[[ 36.9   9.8   4.7  -2.4 -44.6 -18.7  42.3 -38.1 -15.3  11.1]
 [ 25.1 -33.7   1.3  23.8  35.0 -26.2  -7.1 -32.2  22.7  59.6]
 [-40.0 -19.1 -73.2 -25.0  23.5 -25.8  -5.3  16.8 -44.2 -29.7]]
->
[[ 36.9   9.8   4.7  -2.4 -44.6 -18.7  42.3 -38.1 -15.3  11.1]
 [-40.0 -19.1 -73.2 -25.0  23.5 -25.8  -5.3  16.8 -44.2 -29.7]]

[[-35.6 -65.1  27.5  23.1]
 [-14.9   2.0  28.6 -21.4]
 [ -9.0 -19.4  16.7  18.7]
 [ 50.5   6.8 -36.6  12.3]
 [-84.2  48.7   9.2 -42.8]
 [-10.6 -50.2  12.8   2.1]
 [ 72.0  17.8 -66.8   0.2]
 [  3.9  -5.6  25.4   5.7]
 [  0.1 -12.9  16.1  24.1]]
->
[[-35.6 -65.1  27.5  23.1]
 [ -9.0 -19.4  16.7  18.7]
 [-84.2  48.7   9.2 -42.8]
 [ 72.0  17.8 -66.8   0.2]
 [  0.1 -12.9  16.1  24.1]]

[[-18.8 -19.0 -62.9 -62.9  48.3   1.1  -5.6]
 [ 35.0 -41.3  28.8  28.8 -16.5  44.3  14.9]
 [-18.4 -16.6 -63.6 -63.6  47.0  -0.3   4.2]
 [  9.1  28.4   7.7   7.7 -62.4 -24.9 -53.3]
 [ 22.9  24.6 -11.6 -11.6 -59.0 -29.0 -54.3]
 [-18.3 -16.6 -63.7 -63.7  47.2  -0.1   3.9]
 [-32.7  29.0  -1.6  -1.6 -52.3  13.0 -41.0]
 [-21.7  -1.7 -63.3 -63.3  39.2  -7.9  17.1]
 [ -6.1  -2.6  10.7  10.7 -47.8 -26.3 -39.6]
 [ 16.8  21.7 -35.3 -35.3 -52.3 -28.3 -52.7]]
->
[[-18.8 -19.0 -62.9 -62.9  48.3   1.1  -5.6]
 [-18.4 -16.6 -63.6 -63.6  47.0  -0.3   4.2]
 [ 22.9  24.6 -11.6 -11.6 -59.0 -29.0 -54.3]
 [-32.7  29.0  -1.6  -1.6 -52.3  13.0 -41.0]
 [ -6.1  -2.6  10.7  10.7 -47.8 -26.3 -39.6]]

[[-15.2  86.4]
 [-18.7  -1.0]]
->
[[-15.2  86.4]]

[[-13.4 -32.2 -16.9  59.7 -51.2  13.3 -32.4  62.4 -26.8  -2.9]
 [-14.1  25.8 -22.0 -38.9  -6.2 -27.3 -12.6  25.0  19.2  65.9]
 [ -4.6 -60.1 -19.7  65.2 -47.7  18.2  -2.2  56.3 -20.2   8.5]
 [ 20.1 -41.6  18.5  43.7  -7.3  30.1  21.1 -12.9 -12.1 -49.1]
 [ 31.4 -22.5   4.5 -23.3  27.7  16.2  44.2 -50.0  26.9   0.7]
 [  8.3 -83.9 -22.2  51.2 -45.1  18.8  11.5  34.8  -8.4  10.6]
 [  7.3 -33.4  18.9  44.5 -11.5  27.6   8.2  -0.4 -26.7 -40.8]]
->
[[-13.4 -32.2 -16.9  59.7 -51.2  13.3 -32.4  62.4 -26.8  -2.9]
 [ -4.6 -60.1 -19.7  65.2 -47.7  18.2  -2.2  56.3 -20.2   8.5]
 [ 31.4 -22.5   4.5 -23.3  27.7  16.2  44.2 -50.0  26.9   0.7]
 [  7.3 -33.4  18.9  44.5 -11.5  27.6   8.2  -0.4 -26.7 -40.8]]

[[-54.6  43.7 -25.0 -63.6  18.6]
 [ 12.0 -12.7   5.3  -5.8 -11.0]
 [  9.1 -27.1 -31.1  43.2  -8.8]
 [-47.2  26.0 -31.1 -61.9  19.3]
 [ -8.5  35.5   0.4   5.5 -13.2]
 [-17.1   3.9   7.9 -52.3  -4.7]
 [-13.4  -2.3  -6.8 -12.3  22.7]
 [-42.0  19.3 -11.0 -58.8  25.0]
 [ 42.2 -39.5  47.0  -0.9 -45.3]
 [-67.5  25.1 -25.6 -78.7  29.0]
 [-23.4  -3.8 -10.6 -26.8  21.6]]
->
[[-54.6  43.7 -25.0 -63.6  18.6]
 [  9.1 -27.1 -31.1  43.2  -8.8]
 [ -8.5  35.5   0.4   5.5 -13.2]
 [-13.4  -2.3  -6.8 -12.3  22.7]
 [ 42.2 -39.5  47.0  -0.9 -45.3]
 [-23.4  -3.8 -10.6 -26.8  21.6]]
